((1.0, -25.9, 7.5, -37.7, -16.6, -15.0, -30.0, 4.5, 0.6, 26.6, 6.4, 24.0, 1.5), (-1.3, -28.0, 8.7, -17.6, -10.6, 9.0, -3.4, 18.1, -0.7, 22.6, 2.2, 8.0, 0.6), (-0.5, -44.4, 1.1, -6.4, 28.9, 12.8, 25.2, -7.5, -0.8, -6.2, -4.5, -1.7, -1.5), (-0.2, -10.5, -9.0, 6.9, 6.8, -6.0, -18.7, 5.6, 1.0, 14.5, 9.0, 6.0, 3.4), (-1.0, -35.9, 17.5, -14.4, -15.9, -19.4, -14.6, -5.4, 0.6, 23.2, -11.7, 16.5, -2.5), (-0.9, 7.7, -1.0, 6.7, -0.6, 9.1, 7.8, -2.0, -0.7, -6.2, 1.9, -7.5, -0.5), (3.9, -12.4, 5.9, -7.6, -10.3, -8.8, 2.5, 9.9, 1.2, 3.1, 14.9, 7.7, 3.8), (2.1, -24.7, 14.2, -15.3, -21.2, 48.9, -21.2, -20.8, 1.3, -8.3, 10.8, -10.2, 2.2))
Find the entry just right of the smallest entry.
1.1
Find the entry just right of 9.9.
1.2
Find the entry just left of 9.9.
2.5
Find the entry just right of 6.7.
-0.6
Find the third entry in reading order.
7.5
Find the entry just left of the smallest entry.
-0.5
The entry just left of -11.7 is 23.2
The third smallest entry is -35.9
Find the minimum.
-44.4
Find the 2nd smallest entry.
-37.7
Find the second largest entry.
28.9
Find the entry just right of -6.0.
-18.7
Find the entry just left of -1.7.
-4.5
Find the entry just right of the largest entry.
-21.2

B =
24	18	-8	-34	-29	10	44	38	2	-26	-21	2
24	22	7	-16	-34	-34	-11	22	45	43	20	-9
24	-3	-35	32	26	-28	4	14	-3	-8	21	16
24	20	-1	-28	-36	-13	25	47	35	1	-25	-24
24	20	-1	-28	-36	-15	23	47	36	3	-24	-25
24	15	-20	-36	-1	43	35	-10	-27	-4	16	13
24	-1	-36	25	34	-25	-4	16	1	-10	8	28
24	12	-27	-30	21	46	7	-27	-10	15	12	0
24	13	-24	-33	11	47	20	-23	-20	9	16	5
24	1	-37	14	44	-15	-17	15	8	-7	-6	24
24	-14	-18	47	-20	-1	13	-7	0	29	-22	4
24	0	-37	19	40	-20	-12	17	5	-9	-1	28
Indices start at 0.
The entry in row 0 and column 1?
Answer: 18
The entry at row 2, column 1?
Answer: -3
The entry in the bottom-right corner?
Answer: 28
The entry in row 0 and column 2 is -8
The entry at row 1, column 0?
Answer: 24
The entry in the top-left corner?
Answer: 24
The entry at row 2, column 0: 24
The top-right entry?
Answer: 2
The entry at row 2, column 2 is -35
The entry in the bottom-left corner: 24
The entry just left of 23 is -15
The entry in row 1 and column 2?
Answer: 7
The entry directly above -22?
Answer: -6
